In the data rows, 128 means zero.
Here are some points, each followed by its number:
[162, 149, 80, 89, 168, 119, 119, 100, 179, 140, 100, 73, 98, 47, 130, 80, 88, 82, 109, 115, 114, 117, 144, 107] 0
[135, 149, 119, 119, 102, 116, 133, 125, 135, 159, 159, 132, 148, 157, 117, 117, 121, 107, 127, 116, 144, 133, 117, 135] 1
[175, 156, 77, 91, 173, 117, 123, 102, 188, 137, 104, 72, 98, 44, 143, 80, 75, 76, 117, 116, 117, 113, 135, 110] 2
[107, 129, 133, 105, 91, 100, 130, 105, 100, 162, 156, 140, 143, 168, 97, 134, 162, 119, 125, 121, 147, 132, 118, 117] 3
[120, 130, 117, 131, 69, 121, 129, 107, 144, 147, 164, 122, 116, 102, 126, 151, 122, 136, 131, 141, 123, 155, 169, 133] 4
[120, 142, 130, 125, 87, 111, 134, 110, 130, 153, 159, 134, 140, 153, 117, 131, 129, 124, 131, 131, 142, 141, 125, 132] 5
[217, 175, 87, 90, 239, 144, 149, 131, 186, 100, 83, 99, 133, 62, 187, 85, 77, 79, 144, 135, 133, 89, 89, 117] 6
[150, 135, 150, 161, 133, 158, 158, 161, 118, 92, 149, 172, 161, 158, 182, 176, 127, 159, 177, 168, 138, 116, 111, 149] 7
[82, 115, 121, 131, 63, 109, 105, 115, 120, 169, 146, 118, 107, 127, 81, 120, 127, 128, 94, 101, 111, 166, 164, 130] 8
[112, 86, 147, 125, 197, 140, 112, 141, 100, 90, 49, 111, 95, 96, 114, 105, 151, 142, 99, 121, 103, 105, 134, 108] 9
[127, 150, 104, 134, 79, 126, 116, 129, 164, 152, 162, 117, 127, 110, 125, 129, 86, 120, 126, 120, 119, 153, 148, 153] 10
[76, 73, 181, 161, 140, 144, 125, 145, 62, 79, 92, 164, 118, 160, 113, 163, 183, 186, 123, 134, 119, 122, 139, 122] 11
[101, 125, 139, 114, 88, 101, 137, 99, 98, 161, 160, 146, 143, 181, 93, 138, 168, 123, 128, 120, 146, 137, 117, 121] 12
[137, 151, 120, 119, 100, 111, 129, 119, 133, 162, 156, 130, 149, 154, 118, 124, 123, 109, 125, 115, 142, 134, 110, 133] 13
[129, 142, 121, 124, 86, 117, 133, 116, 131, 151, 162, 133, 136, 151, 123, 136, 129, 126, 129, 127, 137, 140, 124, 135] 14
[123, 143, 126, 120, 96, 115, 129, 130, 130, 162, 159, 138, 146, 163, 115, 128, 124, 114, 127, 116, 142, 139, 111, 142] 15
[121, 97, 135, 113, 207, 137, 113, 125, 109, 87, 46, 103, 91, 80, 118, 99, 144, 128, 103, 124, 102, 102, 135, 101] 16
[116, 139, 118, 148, 64, 128, 115, 131, 148, 152, 167, 127, 130, 128, 126, 139, 100, 138, 128, 121, 126, 156, 151, 155] 17
[105, 124, 139, 112, 90, 103, 133, 100, 91, 157, 159, 146, 141, 181, 96, 137, 168, 129, 127, 128, 148, 138, 116, 117] 18
[168, 156, 77, 91, 168, 119, 121, 106, 185, 135, 103, 78, 98, 46, 138, 81, 80, 80, 112, 116, 115, 118, 134, 111] 19
[131, 114, 129, 107, 187, 129, 120, 124, 119, 112, 83, 109, 112, 99, 126, 103, 142, 116, 116, 121, 121, 109, 121, 105] 20
[108, 122, 136, 109, 92, 99, 131, 101, 104, 162, 155, 140, 142, 168, 98, 130, 165, 119, 121, 127, 150, 133, 120, 117] 21
[130, 148, 104, 140, 77, 126, 124, 136, 164, 153, 162, 112, 124, 111, 131, 124, 87, 122, 127, 121, 121, 152, 150, 151] 22
[73, 68, 184, 163, 136, 143, 121, 153, 58, 86, 96, 166, 117, 165, 112, 164, 190, 186, 129, 141, 120, 127, 140, 124] 23
[116, 130, 118, 135, 67, 120, 124, 105, 141, 146, 160, 121, 116, 105, 125, 155, 119, 141, 130, 143, 123, 153, 170, 133] 24
[221, 174, 81, 89, 246, 144, 146, 127, 191, 98, 76, 88, 127, 51, 185, 82, 78, 77, 147, 137, 127, 86, 90, 113] 25
[120, 141, 109, 146, 70, 129, 119, 139, 157, 154, 162, 122, 129, 125, 127, 137, 97, 131, 124, 122, 125, 156, 151, 155] 26
[95, 96, 180, 151, 136, 137, 136, 144, 71, 101, 116, 167, 149, 200, 119, 157, 184, 161, 133, 138, 135, 121, 104, 126] 27
[131, 148, 105, 141, 75, 127, 119, 133, 158, 152, 162, 118, 126, 113, 128, 131, 92, 125, 126, 120, 116, 153, 152, 152] 28
[145, 149, 113, 123, 101, 123, 136, 117, 143, 148, 160, 128, 139, 142, 132, 131, 111, 116, 142, 133, 141, 136, 120, 136] 29
[112, 124, 131, 108, 93, 98, 135, 96, 108, 160, 154, 139, 136, 165, 97, 128, 162, 120, 124, 119, 146, 137, 126, 115] 30
[77, 114, 126, 132, 57, 103, 104, 112, 120, 165, 147, 119, 110, 135, 78, 124, 134, 133, 93, 98, 116, 156, 163, 130] 31
[139, 149, 118, 124, 95, 119, 136, 121, 145, 151, 162, 128, 141, 145, 132, 133, 117, 117, 135, 129, 140, 134, 119, 135] 32
[106, 128, 141, 115, 88, 104, 134, 98, 97, 159, 159, 148, 144, 181, 97, 143, 166, 128, 128, 122, 152, 135, 120, 116] 33
[124, 143, 110, 142, 74, 131, 117, 132, 156, 149, 163, 120, 125, 120, 135, 129, 92, 125, 126, 122, 122, 152, 148, 151] 34
[122, 148, 122, 120, 98, 110, 128, 127, 134, 162, 158, 135, 151, 160, 112, 116, 123, 117, 128, 113, 142, 135, 108, 138] 35
[114, 88, 141, 123, 201, 138, 116, 134, 104, 86, 50, 112, 98, 93, 115, 106, 149, 139, 101, 118, 103, 108, 132, 105] 36
[131, 113, 127, 106, 192, 127, 120, 124, 116, 114, 80, 113, 111, 99, 122, 102, 139, 113, 114, 122, 122, 109, 128, 103] 37
[96, 107, 141, 129, 137, 125, 107, 142, 104, 124, 101, 124, 120, 141, 98, 115, 144, 137, 104, 104, 112, 132, 128, 125] 38
[133, 147, 105, 138, 84, 130, 122, 128, 165, 153, 160, 114, 126, 106, 131, 128, 84, 121, 119, 122, 122, 147, 148, 149] 39
[106, 130, 133, 108, 93, 102, 132, 97, 107, 164, 156, 138, 142, 165, 101, 128, 158, 120, 125, 121, 149, 133, 120, 116] 40
[96, 117, 125, 149, 52, 123, 120, 109, 129, 149, 162, 128, 116, 124, 111, 154, 126, 146, 124, 135, 120, 159, 169, 136] 41
[127, 147, 108, 143, 74, 128, 121, 133, 158, 155, 160, 118, 129, 116, 128, 136, 92, 127, 126, 119, 120, 151, 146, 151] 42
[182, 160, 70, 88, 170, 120, 129, 105, 191, 139, 106, 75, 106, 38, 144, 80, 77, 76, 124, 113, 117, 116, 128, 112] 43
[79, 72, 180, 161, 147, 144, 122, 144, 59, 80, 89, 160, 118, 159, 116, 158, 181, 185, 122, 147, 114, 121, 142, 118] 44
[219, 172, 87, 95, 240, 145, 147, 136, 182, 99, 84, 92, 128, 61, 187, 82, 77, 71, 145, 135, 129, 84, 88, 114] 45
[152, 138, 143, 160, 137, 155, 155, 151, 130, 98, 150, 166, 160, 151, 184, 173, 120, 153, 173, 168, 143, 115, 112, 146] 46
New points follow, each followed by the numbers of its two nearest points above by angle, seen from the average point of the numbered points, smallest number first.
[113, 140, 130, 129, 90, 114, 124, 136, 128, 163, 165, 140, 147, 176, 111, 126, 128, 121, 126, 111, 135, 140, 112, 139] 15 35
[123, 116, 170, 150, 150, 144, 148, 157, 80, 97, 130, 174, 161, 196, 138, 157, 168, 156, 155, 143, 145, 110, 93, 136] 7 27
[116, 123, 118, 138, 68, 125, 125, 103, 137, 144, 161, 121, 115, 109, 123, 149, 117, 141, 130, 140, 127, 153, 166, 136] 4 24
[74, 109, 127, 131, 55, 105, 99, 117, 118, 169, 151, 124, 111, 142, 74, 124, 140, 134, 93, 103, 119, 157, 163, 131] 8 31
[156, 140, 85, 90, 160, 113, 116, 103, 173, 142, 95, 79, 94, 48, 128, 83, 96, 85, 104, 111, 112, 118, 141, 106] 0 19
[184, 171, 70, 92, 170, 123, 128, 110, 193, 139, 110, 78, 113, 42, 149, 84, 75, 75, 121, 118, 123, 117, 125, 114] 2 43
[97, 112, 143, 133, 137, 129, 105, 142, 109, 126, 99, 123, 117, 143, 101, 111, 140, 137, 100, 110, 119, 125, 128, 128] 9 38
[103, 120, 126, 140, 55, 120, 121, 106, 129, 148, 162, 126, 111, 119, 112, 153, 126, 142, 125, 140, 123, 160, 175, 138] 24 41
[112, 123, 117, 141, 68, 124, 124, 106, 138, 142, 163, 118, 113, 111, 123, 149, 119, 140, 127, 140, 120, 149, 171, 135] 4 24
[99, 96, 180, 150, 138, 138, 134, 143, 64, 102, 121, 171, 148, 194, 117, 155, 181, 161, 132, 133, 139, 122, 106, 130] 23 27
[118, 143, 125, 128, 95, 115, 128, 127, 127, 160, 164, 137, 151, 165, 113, 124, 126, 112, 129, 114, 143, 134, 112, 138] 15 35
[96, 122, 123, 143, 55, 120, 123, 107, 129, 148, 165, 130, 116, 120, 112, 152, 126, 150, 132, 131, 119, 159, 171, 135] 24 41
[117, 141, 130, 124, 91, 113, 126, 132, 127, 161, 166, 136, 146, 168, 109, 125, 127, 119, 126, 113, 141, 135, 117, 141] 15 35
[143, 129, 164, 170, 135, 161, 151, 165, 108, 87, 147, 179, 164, 177, 176, 175, 142, 170, 174, 165, 141, 124, 104, 153] 7 46
[121, 96, 136, 118, 206, 139, 109, 127, 116, 85, 50, 104, 90, 74, 120, 104, 140, 126, 101, 123, 106, 107, 134, 97] 16 36
[99, 119, 127, 145, 49, 125, 122, 112, 128, 149, 163, 122, 115, 123, 111, 152, 125, 146, 130, 134, 122, 160, 174, 136] 24 41
[142, 150, 120, 124, 98, 119, 138, 123, 148, 154, 161, 129, 141, 143, 126, 135, 118, 121, 135, 135, 135, 136, 119, 134] 29 32
[150, 137, 154, 161, 134, 157, 160, 156, 123, 88, 149, 166, 157, 164, 178, 174, 130, 158, 177, 170, 139, 117, 111, 148] 7 46
[119, 141, 129, 124, 93, 115, 129, 132, 125, 157, 164, 140, 148, 170, 112, 125, 129, 120, 125, 113, 137, 144, 114, 139] 15 35
[128, 117, 169, 145, 156, 143, 145, 153, 85, 101, 128, 170, 158, 196, 143, 157, 167, 155, 152, 147, 149, 111, 87, 136] 7 27
[150, 137, 155, 162, 135, 158, 160, 160, 115, 93, 147, 169, 161, 160, 181, 178, 130, 159, 174, 165, 140, 117, 108, 152] 7 46
[119, 143, 120, 146, 65, 128, 117, 134, 153, 152, 165, 125, 132, 129, 124, 141, 101, 138, 130, 119, 123, 153, 149, 150] 17 26
[72, 112, 125, 128, 59, 103, 101, 112, 114, 170, 148, 116, 112, 134, 76, 121, 135, 135, 95, 98, 116, 157, 159, 134] 8 31
[115, 133, 125, 121, 76, 109, 136, 111, 127, 155, 163, 131, 133, 153, 108, 139, 138, 126, 122, 130, 140, 144, 136, 129] 5 14
[135, 148, 118, 119, 105, 113, 133, 127, 135, 161, 157, 130, 147, 154, 118, 117, 123, 108, 128, 110, 142, 129, 112, 136] 1 13
[132, 147, 119, 125, 93, 119, 135, 115, 136, 152, 160, 130, 141, 148, 128, 135, 125, 122, 131, 124, 139, 140, 120, 134] 14 32
[118, 139, 114, 144, 66, 127, 118, 136, 149, 149, 166, 127, 126, 132, 127, 138, 98, 137, 126, 122, 122, 156, 149, 149] 17 26
[133, 150, 115, 116, 105, 112, 131, 125, 140, 161, 158, 134, 147, 152, 119, 117, 121, 110, 124, 114, 143, 130, 115, 133] 1 13
[99, 98, 176, 150, 137, 138, 130, 146, 68, 102, 119, 173, 147, 198, 117, 157, 183, 166, 135, 137, 138, 122, 103, 127] 23 27
[128, 148, 122, 120, 98, 113, 127, 129, 132, 162, 161, 133, 148, 156, 115, 121, 124, 113, 127, 112, 141, 138, 110, 136] 15 35
[123, 140, 112, 150, 63, 129, 123, 137, 153, 155, 164, 122, 125, 128, 126, 137, 91, 130, 123, 123, 120, 153, 152, 153] 17 26
[131, 102, 122, 107, 213, 137, 111, 125, 117, 90, 48, 96, 88, 64, 128, 91, 135, 121, 98, 120, 107, 106, 134, 95] 16 20
[150, 137, 155, 165, 136, 156, 159, 157, 117, 89, 152, 173, 162, 163, 184, 177, 129, 163, 176, 167, 142, 116, 112, 149] 7 46
[112, 123, 120, 133, 63, 120, 125, 106, 136, 144, 160, 119, 114, 110, 120, 153, 123, 149, 132, 139, 123, 153, 166, 133] 4 24
[73, 106, 134, 131, 59, 107, 101, 118, 109, 165, 151, 123, 117, 152, 74, 124, 139, 139, 93, 102, 117, 155, 158, 129] 8 31
[111, 129, 119, 139, 65, 121, 125, 109, 145, 146, 161, 123, 112, 109, 124, 153, 122, 140, 132, 144, 121, 149, 168, 135] 4 24
[106, 123, 125, 140, 54, 122, 122, 107, 137, 150, 161, 126, 117, 118, 112, 154, 126, 149, 125, 139, 121, 155, 171, 136] 24 41
[96, 98, 177, 148, 139, 133, 130, 147, 71, 104, 120, 171, 146, 199, 115, 152, 184, 166, 131, 136, 140, 117, 107, 128] 23 27
[92, 113, 118, 129, 64, 107, 105, 114, 133, 170, 147, 111, 108, 113, 85, 118, 121, 126, 95, 104, 116, 154, 165, 129] 8 31
[149, 136, 156, 165, 136, 155, 155, 161, 118, 91, 149, 171, 160, 168, 184, 176, 130, 161, 179, 164, 143, 118, 109, 149] 7 46
[112, 134, 130, 129, 79, 107, 122, 134, 122, 162, 162, 141, 151, 174, 103, 124, 129, 126, 121, 110, 139, 146, 119, 139] 15 35
[77, 110, 126, 133, 56, 108, 102, 118, 118, 165, 146, 119, 111, 136, 74, 121, 133, 129, 91, 101, 117, 157, 160, 132] 8 31
[123, 140, 129, 123, 90, 115, 127, 132, 129, 161, 162, 136, 148, 165, 114, 124, 126, 116, 124, 111, 142, 143, 116, 138] 15 35
[150, 132, 151, 168, 138, 158, 152, 156, 117, 93, 148, 171, 161, 167, 182, 179, 135, 162, 175, 167, 142, 118, 108, 152] 7 46
[97, 79, 164, 144, 169, 143, 121, 138, 84, 85, 77, 136, 107, 124, 121, 142, 170, 163, 121, 144, 115, 115, 141, 111] 11 44
[134, 120, 169, 146, 153, 145, 149, 154, 88, 103, 127, 172, 163, 192, 146, 158, 160, 149, 156, 143, 144, 112, 91, 141] 7 27
